In the rows, zero is written as 128.
Rotation paths and how fast each direction turns (degrees a step):
Each turn is a multiple of 5 degrees from 10 to 175, or 0.
Each row of a path follows its step; steps can be skipped.

step 0: [127 135 130 119 126 128 142 119 127 133 117 110 134 134 140 132 127 139
 125 132 117 127 118 120 121 139 133 119 119 119 130 133 135 123 122 130
 133]
step 1: [128 128 122 132 142 128 140 136 132 131 133 125 121 136 125 130 127 126
 128 124 123 115 139 119 118 134 140 118 122 125 133 123 141 133 113 118
 117]
step 2: [134 127 113 136 146 126 129 133 129 134 132 140 111 114 130 127 126 127
 129 128 141 121 135 124 134 128 135 130 137 131 120 143 128 126 125 128
 124]
step 3: [136 123 118 136 124 130 121 111 128 119 116 131 116 124 138 137 120 135
 127 128 131 136 123 128 129 135 126 134 128 128 122 143 138 129 130 138
 144]
step 4: [131 128 142 130 128 137 137 119 141 122 128 131 127 144 131 131 120 128
 124 127 114 136 119 131 128 123 142 128 115 130 130 132 140 136 126 125
 140]
step 5: [125 140 130 132 129 143 141 130 135 145 136 133 122 130 122 127 123 130
 130 134 124 134 137 118 129 126 143 122 124 122 138 134 116 127 124 118
 122]
step 6: [128 133 118 125 129 123 139 126 123 133 117 127 117 115 123 127 139 133
 131 138 135 123 142 116 114 131 124 121 121 125 126 143 118 128 124 133
 135]
step 7: [144 126 129 120 127 120 133 115 126 123 120 120 113 119 131 129 132 120
 117 131 129 121 123 129 119 136 133 126 122 141 121 129 147 132 122 132
 125]
step 8: [128 119 135 131 129 133 138 125 134 133 134 132 118 138 136 132 115 127
 115 133 138 121 115 122 138 135 143 133 133 122 125 124 141 124 122 123
 123]
step 9: [110 131 124 129 131 140 137 132 133 128 131 139 116 131 131 132 114 143
 133 115 138 129 131 122 128 134 129 125 134 119 137 138 128 134 126 134
 137]
step 10: [128 142 128 122 137 125 130 112 136 123 123 133 128 124 133 125 121 132
 137 123 118 123 142 124 118 130 129 128 127 142 131 149 127 136 131 128
 137]
step 11: [150 132 126 135 125 139 136 117 123 125 125 126 128 133 126 131 122 126
 125 145 118 123 127 119 121 123 134 130 131 141 118 132 126 127 119 116
 128]
Directions:
[128 127 125 132 123 128 128 126 125 130 122 127 132 129 130 130 124 131
 127 131 129 128 129 122 130 131 128 130 130 124 125 127 124 125 130 125
 126] => 130
[128 122 131 126 131 135 129 131 129 130 128 129 130 125 130 133 129 126
 130 125 128 125 128 127 128 131 131 126 127 124 131 125 125 132 129 125
 129] => 95
[129 130 128 128 129 132 126 126 127 127 128 127 135 126 128 128 126 124
 123 131 125 126 122 124 125 128 127 129 124 130 129 126 134 126 125 127
 131] => 100
[124 129 123 126 130 130 128 128 125 125 129 130 125 128 132 129 129 126
 128 129 132 128 129 130 134 131 126 132 122 128 123 125 131 132 128 127
 125] => 65
[132 127 130 128 126 131 126 127 121 122 126 127 126 133 131 125 132 126
 130 128 129 125 123 130 128 129 133 129 129 127 130 131 127 125 129 128
 128] => 90
[130 129 121 125 127 131 127 130 129 127 131 125 130 126 129 128 128 130
 124 130 132 126 129 129 129 128 125 126 128 124 133 132 126 129 132 134
 132] => 110
